In the data rows, 128 means zero.
Every row has a hidden score. How much higher is the second row's score than the first row's in each pair? 10 means about the same, 20 much higher and 0 much lower. The score is a weighted sum of the row's numbers plus the product of two more (or one squared), each taken from its middle value.
array([152, 140, 125, 116, 137, 113, 115, 168, 122, 124, 163, 166, 168, 127,  98, 150])
array([141, 130,  90, 123, 157, 169, 154,  94, 110, 135, 120, 108, 114, 124, 158, 137]) 17
array([132, 145, 108, 142, 160, 161, 163, 103, 119, 139, 128, 112, 113, 126, 149, 145])
array([145, 126, 154, 114,  96, 112, 148, 157, 168,  93, 104, 114, 120, 111, 131, 100]) 4
array([107, 100, 147, 114, 100, 117, 150, 113, 152,  87, 103,  96, 105, 128, 160,  91])
array([126, 147,  94, 133, 152, 167, 155, 113, 123, 152, 129, 102, 105, 115, 150, 130]) 16
array([109, 109, 135, 123, 101, 120, 152, 114, 132,  95,  93, 123, 112, 121, 149, 100])
array([ 91, 103, 133, 129, 140, 103,  95, 141,  86, 149, 155, 166, 147, 157,  82, 150]) 10
array([147, 144, 114, 116, 127, 119, 129, 157, 108, 126, 166, 170, 163, 125,  95, 166])
array([112, 133, 123, 175, 157, 143, 103, 114, 113, 147, 129, 126, 122, 162, 128, 130]) 10
array([114, 130, 125, 151, 152, 141, 105, 112, 117, 158, 127, 123, 132, 165, 125, 129])
array([113, 156, 118, 135, 152, 163, 140, 104, 112, 159, 117, 113, 111, 117, 155, 136]) 11
array([122, 129, 125, 140, 155, 141, 101, 117, 115, 160, 123, 137, 118, 160, 128, 134])
array([153, 144, 114, 101, 127, 116, 130, 170, 115, 125, 157, 163, 159, 112,  91, 155]) 8
array([ 87,  88, 159, 119, 104, 104, 126, 120, 146, 112, 100, 134, 105, 153, 126,  89])
array([118, 133, 109, 135, 157, 169, 153, 102, 114, 155, 120, 108, 115, 133, 145, 141]) 13
array([111, 100, 161, 138,  94, 110, 106, 127, 134, 113, 105, 122, 111, 145, 128,  99])
array([130, 132, 112, 144, 156, 166, 143, 108, 111, 154, 126, 113, 114, 135, 159, 142]) 10
array([134, 129, 117, 128, 152, 152, 149, 101, 108, 153, 132,  99, 115, 116, 158, 136])
array([101, 101, 176, 131,  99, 103, 116, 123, 141, 108,  96, 118, 105, 155, 117,  94]) 12
array([115, 135,  98, 152, 159, 164, 142, 104, 117, 151, 124,  91, 112, 111, 163, 147])
array([122, 148,  93, 139, 150, 162, 145, 102, 126, 152, 126, 100, 120, 111, 163, 141]) 7
array([103, 102, 161, 129,  99,  96, 106, 122, 153, 105, 105, 132,  98, 141, 132,  97])
array([160, 132, 160, 117,  85, 109, 140, 153, 167, 105, 115, 112, 113, 106, 136, 103]) 7
array([128, 136,  96, 144, 157, 165, 166, 100, 115, 151, 131, 105, 116, 133, 159, 134])
array([129, 134, 105, 135, 147, 156, 151, 106, 109, 142, 121, 109, 123, 116, 161, 144]) 6
array([150, 146, 127, 132, 128, 113, 127, 153, 115, 121, 160, 164, 159, 132,  99, 155])
array([151, 143, 126, 101, 140, 122, 120, 163, 119, 126, 164, 168, 166, 122,  96, 152]) 7
array([122, 143,  92, 143, 154, 160, 154,  98, 124, 141, 126, 102, 109, 112, 152, 146])
array([133, 138,  91, 153, 164, 168, 150,  98, 116, 152, 129, 102, 120, 109, 158, 147]) 9
array([105, 117, 128, 126, 129,  99,  96, 132,  95, 143, 153, 165, 155, 166,  86, 162])
array([139, 142,  97, 148, 154, 159, 164, 100, 115, 141, 125, 114, 109, 125, 143, 143]) 13
array([151, 150, 122, 108, 121, 122, 117, 164, 127, 125, 158, 141, 168, 114,  85, 155])
array([147, 123, 156, 130,  91,  94, 142, 153, 162,  82, 106, 111, 124, 119, 132,  97]) 3
array([143, 137, 126, 120, 134, 112, 119, 165, 114, 126, 159, 153, 165, 120,  99, 142])
array([160, 139, 116, 114, 135, 112, 117, 171, 110, 126, 160, 147, 164, 110,  95, 163]) 10
array([100,  95, 163, 113, 108, 104, 111, 127, 155, 110, 109, 127, 114, 154, 126, 100])
array([ 95,  98, 166, 138,  98,  90, 111, 109, 142, 120, 104, 122, 114, 162, 123,  94]) 13
array([156, 149, 121, 126, 129, 112, 123, 163, 105, 133, 165, 163, 169, 121, 102, 147])
array([139, 146, 114, 133, 153, 162, 139, 100, 118, 147, 130, 107, 113, 117, 162, 132]) 9
array([152, 150, 118, 126, 131, 115, 129, 156, 120, 121, 161, 167, 165, 132,  95, 149])
array([128, 151, 105, 130, 152, 165, 140, 106, 129, 152, 129, 115, 112, 128, 160, 140]) 6
array([110,  96, 142, 114,  90, 126, 148, 112, 151,  88,  98,  91, 101, 123, 157, 102])
array([154, 151, 114, 114, 131, 122, 130, 169, 110, 145, 163, 156, 166, 116,  92, 153]) 7
array([112, 147,  82, 142, 161, 163, 143, 103, 105, 152, 119, 115, 112, 136, 147, 149])
array([ 97, 112, 144, 120, 103, 124, 149, 107, 159,  97,  98,  87, 110, 116, 163,  98]) 5
array([121, 105, 150, 130,  93, 123, 154, 114, 152,  81,  91, 102, 110, 120, 152, 106])
array([150, 135, 115, 125, 133, 118, 117, 162, 111, 122, 160, 163, 174, 108, 109, 153]) 8
array([114, 110, 142, 127, 104, 117, 148, 102, 141, 103, 108,  99, 109, 118, 159,  99])
array([137, 118, 143, 121,  98, 109, 133, 156, 162, 111, 113, 123, 121, 110, 135, 101]) 6
array([158, 132, 114, 115, 129, 114, 123, 164, 115, 144, 163, 158, 155, 120, 100, 153])
array([154, 138, 114, 120, 122, 124, 115, 163, 123, 116, 157, 153, 166, 118,  93, 153]) 14
array([ 92, 110, 134, 131, 136, 105,  97, 128, 104, 156, 154, 174, 151, 168,  86, 151])
array([156, 154, 127, 113, 128, 118, 116, 163, 115, 137, 159, 159, 161,  99,  88, 145]) 6
array([116, 151, 106, 132, 148, 162, 153,  95, 112, 150, 122, 116, 117, 124, 156, 137])
array([143, 155, 114, 124, 121, 111, 122, 162, 111, 123, 161, 168, 169, 118,  95, 150]) 7
array([ 87,  96, 168, 131,  99, 102, 114, 113, 143, 114,  98, 125, 101, 148, 122, 106])
array([123, 125, 130, 152, 155, 148, 104, 104, 112, 156, 131, 135, 121, 154, 130, 121]) 13
array([157, 126, 148, 121,  92, 113, 128, 164, 163,  95, 119, 118, 113, 106, 132, 103])
array([105,  83, 153, 133,  93, 101, 110, 127, 151, 125, 101, 128, 104, 148, 123, 104]) 16
array([101, 115, 127, 119, 125, 110,  95, 130,  87, 138, 159, 173, 159, 166,  89, 147])
array([ 98,  89, 149, 133,  93,  99, 117, 120, 145, 119, 109, 118, 109, 162, 127,  94]) 9
array([161, 146, 111, 117, 128, 117, 108, 161, 118, 145, 160, 162, 183, 126, 107, 166])
array([120, 136, 126, 145, 156, 142, 110, 116, 125, 170, 130, 134, 118, 153, 127, 133]) 10
array([104, 106, 141, 113, 101, 123, 148, 114, 146, 103,  94,  87,  99, 118, 151,  98])
array([158, 134, 154, 122,  89, 108, 147, 148, 172,  93, 100, 115, 120, 106, 141, 104]) 13
array([ 98,  88, 162, 123, 103, 112, 106, 118, 148, 115, 100, 139, 106, 146, 131,  91])
array([143, 152, 135, 118, 133, 121, 115, 163, 119, 143, 168, 160, 158, 119,  94, 155]) 6
array([143, 125, 138, 126, 109, 113, 142, 149, 178,  89, 107, 111, 115, 106, 142,  97])
array([114, 140,  96, 118, 160, 165, 143, 105, 133, 140, 122, 104, 107, 121, 157, 147]) 14
array([ 99,  99, 174, 128, 102,  96,  99, 119, 153, 111,  98, 129, 105, 151, 129,  96])
array([162, 131, 125, 120, 131, 116, 128, 161, 124, 129, 165, 164, 168, 119,  99, 140]) 11
array([121, 156,  92, 135, 156, 171, 143, 105, 107, 143, 124, 124, 112, 124, 151, 143])
array([ 85, 100, 178, 128, 102, 101, 118, 119, 144, 107, 101, 126, 110, 158, 116,  95]) 8
array([144, 116, 147, 130,  97, 117, 138, 140, 180,  90, 112, 117, 111, 117, 125,  97])
array([125, 146,  95, 124, 146, 174, 148,  96, 118, 147, 124, 102, 117, 122, 159, 140]) 9
array([168, 129, 117, 108, 126, 120, 120, 166, 112, 137, 168, 144, 168, 124,  86, 151])
array([154, 138, 123, 113, 130, 122, 121, 150, 124, 119, 160, 172, 165, 134,  93, 156]) 2
array([161, 152, 120, 112, 134, 123, 123, 156, 120, 134, 164, 170, 163, 119,  90, 162])
array([158, 152, 109, 117, 131, 121, 122, 164, 113, 124, 166, 141, 158, 121,  98, 155]) 11
array([160, 113, 151, 116, 100, 114, 125, 146, 164,  92, 113, 114, 116, 117, 133, 103])
array([ 94,  94, 164, 127,  98, 100, 114, 126, 147, 110, 111, 136, 107, 162, 121,  91]) 15
array([145, 127, 154, 118,  97, 117, 155, 145, 178,  92, 103, 126, 125, 101, 134,  87])
array([151, 130, 160, 125, 103, 102, 145, 147, 163,  92, 114, 122, 119, 108, 136, 102]) 7
array([100,  92, 171, 127, 101, 102, 106, 117, 143, 121,  93, 133, 104, 138, 123,  89])
array([117,  91, 166, 136,  99,  99, 122, 117, 145, 104, 105, 119, 106, 142, 127,  99]) 7
array([ 94, 115, 159, 134,  90, 100, 104, 118, 150, 120,  94, 118, 108, 165, 126,  86])
array([121, 145, 102, 130, 156, 158, 138, 100, 119, 141, 116, 113, 110, 117, 150, 124]) 12
array([118, 149, 110, 148, 154, 161, 165, 102, 105, 142, 125,  93, 117, 112, 160, 138])
array([135, 137,  91, 148, 164, 166, 148, 105, 122, 146, 123, 115, 118, 124, 160, 145]) 10
array([156, 139, 124, 130, 129, 118, 121, 159, 119, 138, 170, 155, 166, 120, 101, 152])
array([104,  97, 157, 135,  93, 108, 105, 120, 150, 103, 101, 119, 104, 149, 123,  97]) 12
array([ 99, 124, 138, 105,  96, 117, 143, 112, 158,  88,  95, 106, 104, 110, 151, 101])
array([160, 149, 123, 109, 129, 128, 133, 166, 112, 138, 171, 154, 165, 115,  90, 157]) 16
array([160, 119, 149, 132,  94, 116, 145, 142, 166,  86, 101, 123, 112, 108, 133,  89])
array([103,  93, 150, 143,  86,  96,  95, 111, 147, 106, 100, 128, 114, 158, 129,  93]) 8
array([133, 141,  80, 138, 154, 159, 150, 106, 109, 142, 123,  89, 115, 110, 156, 138])
array([149, 154, 134, 126, 139, 121, 100, 169, 119, 129, 165, 147, 164, 120,  83, 157]) 10
array([117, 154, 108, 130, 160, 159, 130, 109, 113, 160, 123, 112, 112, 112, 151, 141])
array([137, 141, 102, 145, 154, 157, 154, 101, 128, 153, 119, 110, 111, 127, 158, 140]) 14
array([155, 158, 125, 116, 131, 115, 123, 167, 124, 135, 150, 154, 165, 117,  96, 144])
array([ 96,  86, 174, 134, 106, 111, 105, 117, 144, 112, 104, 127, 111, 158, 117,  89]) 14
array([111,  84, 153, 114,  94, 104, 112, 130, 149, 108, 102, 122, 110, 164, 127,  95])
array([122, 127, 122, 161, 159, 150, 107, 109, 128, 156, 130, 121, 120, 147, 129, 126]) 12
array([127, 142, 102, 131, 164, 156, 148, 106, 122, 156, 119,  94, 106, 124, 155, 146])
array([100,  96, 145, 119, 108, 122, 145, 112, 149,  85,  99,  99, 106, 116, 158, 103]) 11
array([104,  93, 151, 112, 106, 115, 144, 109, 150, 105, 100,  95, 106, 125, 157, 110])
array([ 91, 103, 164, 129,  98,  95, 108, 126, 152, 117, 113, 128, 104, 153, 127,  96]) 10
array([140, 145, 120, 105, 134, 125, 107, 161, 115, 121, 162, 147, 163, 122,  98, 152])
array([108, 139, 102, 137, 161, 155, 148,  98, 125, 151, 137, 104, 112, 127, 151, 156]) 14
array([128, 141, 126, 145, 154, 150, 112, 108, 107, 144, 137, 123, 109, 141, 123, 133])
array([131, 131, 100, 137, 157, 159, 150,  98, 118, 147, 128, 103, 116, 116, 157, 148]) 7
array([159, 143, 132, 122, 124, 120, 111, 168, 108, 131, 173, 154, 166, 112, 103, 152])
array([129, 140, 105, 144, 151, 151, 140, 101, 120, 149, 120, 107, 115, 126, 149, 147]) 13
array([ 97, 110, 140, 129, 128, 106,  72, 133,  93, 149, 158, 175, 156, 164,  84, 160])
array([160, 143, 128, 121, 125, 113, 114, 154, 116, 139, 166, 145, 153, 124,  99, 154]) 7
array([158, 138, 113, 117, 138, 112, 114, 164, 118, 130, 148, 138, 169, 115, 100, 156])
array([143, 142, 104, 142, 150, 162, 157, 101, 117, 142, 118, 110, 118, 134, 154, 140]) 18
array([ 93,  90, 173, 132, 101,  98, 117, 116, 153, 112, 100, 129, 114, 158, 124, 103])
array([158, 113, 151, 118,  96, 108, 146, 153, 152,  84, 101, 120, 122,  98, 132, 111]) 10
array([150, 125, 157, 117,  91, 109, 134, 141, 170, 105, 115, 118, 118, 118, 143, 102])
array([152, 146, 128, 113, 127, 118, 129, 169, 130, 139, 165, 156, 157, 105, 110, 154]) 8
array([150, 145, 128, 123, 127, 117, 128, 163, 114, 121, 168, 154, 174, 115,  96, 148])
array([163, 139, 162, 116, 100, 121, 146, 150, 166, 101, 112, 112, 110, 105, 136,  89]) 8
array([ 84,  92, 157, 133,  99,  97, 107, 118, 157, 119, 103, 113, 113, 143, 119,  90])
array([112,  87, 165, 129, 100, 100, 112, 118, 148, 106, 100, 147, 109, 156, 120,  97]) 14
array([121, 131, 114, 153, 156, 154, 109, 114, 113, 164, 127, 134, 110, 149, 130, 127])
array([113, 157, 100, 140, 156, 166, 143,  96, 125, 161, 121, 118, 111, 116, 152, 155]) 8
array([126, 133, 100, 127, 160, 164, 150, 104, 113, 141, 128, 109, 110, 113, 152, 149])
array([ 94, 125, 131, 126, 131, 110,  92, 136, 104, 138, 157, 163, 155, 168,  88, 141]) 13
array([157, 139, 114, 113, 125, 121, 127, 161, 121, 134, 149, 168, 161, 107, 102, 153])
array([100, 109, 130, 132, 127, 112,  73, 137, 103, 153, 151, 183, 159, 180,  85, 142]) 10
array([106,  94, 168, 133, 102,  95, 103, 127, 155, 102, 103, 129, 103, 139, 124,  81])
array([129, 133, 102, 139, 147, 166, 132, 106, 113, 156, 132, 102, 112, 121, 143, 139]) 19
array([ 92,  91, 156, 135,  94, 100, 112, 121, 161, 111, 101, 142, 105, 153, 126,  96])
array([118, 157, 101, 137, 156, 152, 146, 102, 114, 144, 126, 107, 103, 110, 154, 135]) 8
array([ 86,  97, 153, 128,  95,  98, 107, 125, 157, 111, 102, 126, 106, 159, 126,  74])
array([124, 136, 100, 141, 152, 161, 154, 102, 109, 138, 120, 116, 111, 118, 159, 126]) 14
array([152, 142, 111, 130, 126, 112, 131, 167, 116, 133, 160, 163, 160, 135, 101, 157])
array([121, 106, 145, 117, 100, 127, 140, 107, 152,  94,  91,  93, 102, 127, 157, 114]) 9
array([105,  99, 137, 108,  99, 116, 137, 105, 149, 107,  98, 103, 108, 123, 157, 109])
array([114, 129, 118, 139, 162, 140, 101, 125, 118, 150, 135, 137, 126, 148, 125, 147]) 10
array([ 99, 106, 115, 128, 138, 104,  75, 128,  99, 139, 163, 167, 155, 164,  91, 149])
array([ 82, 102, 159, 141, 103,  96, 122, 110, 164, 100, 111, 119, 100, 152, 121, 102]) 11
array([101,  80, 164, 131, 100, 106, 112, 126, 154, 110,  84, 130, 108, 162, 121,  88])
array([126, 140,  99, 129, 151, 161, 151, 109, 116, 151, 130, 107, 117, 124, 157, 140]) 7
array([149, 118, 142, 117,  90, 105, 139, 135, 160,  93, 105, 107, 122, 114, 146,  93])
array([115, 135, 120, 155, 151, 143, 107, 111, 132, 160, 132, 123, 116, 138, 125, 130]) 11
array([122, 135,  99, 125, 160, 170, 149, 103, 124, 139, 134, 110, 122, 111, 150, 134])
array([156, 132, 116, 144, 124, 115, 119, 157, 125, 141, 159, 144, 159, 117,  92, 148]) 11
array([122, 148,  96, 126, 162, 155, 158, 112, 110, 138, 134,  98, 118, 112, 154, 146])
array([101,  95, 165, 137, 103, 102, 115, 123, 146, 115,  94, 123, 107, 160, 124, 101]) 11
array([157, 125, 116, 112, 137, 115, 120, 171, 118, 136, 160, 152, 161, 128,  91, 158])
array([151, 111, 151, 114,  96, 108, 153, 146, 162,  94, 103,  98, 120, 100, 133, 105]) 4
array([105,  98, 171, 136,  98, 104, 102, 114, 157, 119, 102, 132, 110, 145, 124,  91])
array([158, 137, 133, 121, 131, 123, 124, 162, 119, 128, 165, 152, 166, 120,  93, 142]) 11
array([125, 158,  84, 134, 153, 167, 141, 108, 101, 155, 130, 107, 110, 117, 155, 143])
array([162, 149, 116, 116, 136, 109, 108, 159, 122, 121, 153, 150, 160, 119, 106, 147]) 9
array([103, 108, 147, 125,  98, 117, 133, 112, 137,  83,  93,  99,  98, 121, 156, 114])
array([130, 128, 111, 167, 150, 140, 138, 111, 127, 159, 133, 132, 111, 137, 127, 136]) 18
array([111, 109, 157, 144, 101,  99, 104, 124, 160, 113,  98, 129, 114, 138, 122,  91])
array([154, 134, 124, 116, 135, 128, 125, 161, 123, 134, 147, 157, 163, 123, 105, 153]) 6
array([150, 141, 120, 123, 130, 117, 126, 163, 115, 132, 169, 160, 155, 111, 100, 152])
array([132, 139, 107, 130, 147, 164, 167,  95, 115, 152, 119, 100, 121, 129, 149, 141]) 14
array([110, 125, 125, 134, 118, 106,  99, 136,  95, 138, 147, 164, 160, 150,  96, 154])
array([149, 144, 123, 111, 134, 118, 122, 159, 124, 135, 175, 152, 161, 130, 100, 149]) 9
array([146, 147, 129, 118, 140, 114, 116, 159, 127, 122, 158, 161, 167, 120,  99, 154])
array([159, 143, 130, 113, 137, 116, 122, 159, 119, 138, 160, 162, 172, 110, 103, 159]) 12
array([ 91, 104, 163, 123, 102, 104, 106, 119, 156, 108,  95, 142, 104, 130, 121,  94])
array([126, 142,  99, 145, 156, 153, 156,  99, 117, 141, 110, 112, 119, 126, 158, 124]) 15
array([123, 132,  98, 137, 168, 159, 146, 104, 131, 145, 125, 112, 107, 108, 154, 127])
array([116, 147, 109, 143, 154, 162, 146,  97, 114, 149, 120, 100, 120, 120, 155, 137]) 10
array([109, 122, 120, 151, 159, 146, 111, 114, 129, 157, 125, 122, 115, 148, 126, 122])
array([101,  95, 161, 111,  98, 102, 128, 118, 132,  97, 105, 100, 110, 157, 128,  93]) 11
array([104, 100, 147, 121,  99, 117, 134, 107, 139,  96,  88,  93, 104, 103, 157, 108])
array([ 95, 101, 145, 127,  93,  95, 116, 119, 135, 102, 103, 102, 101, 153, 129,  88]) 15
array([105, 100, 152, 106, 102, 124, 151, 109, 152, 101,  93, 103, 101, 109, 150, 109])
array([127, 157, 105, 117, 158, 164, 149, 107, 112, 148, 129,  93, 119, 118, 156, 147]) 8
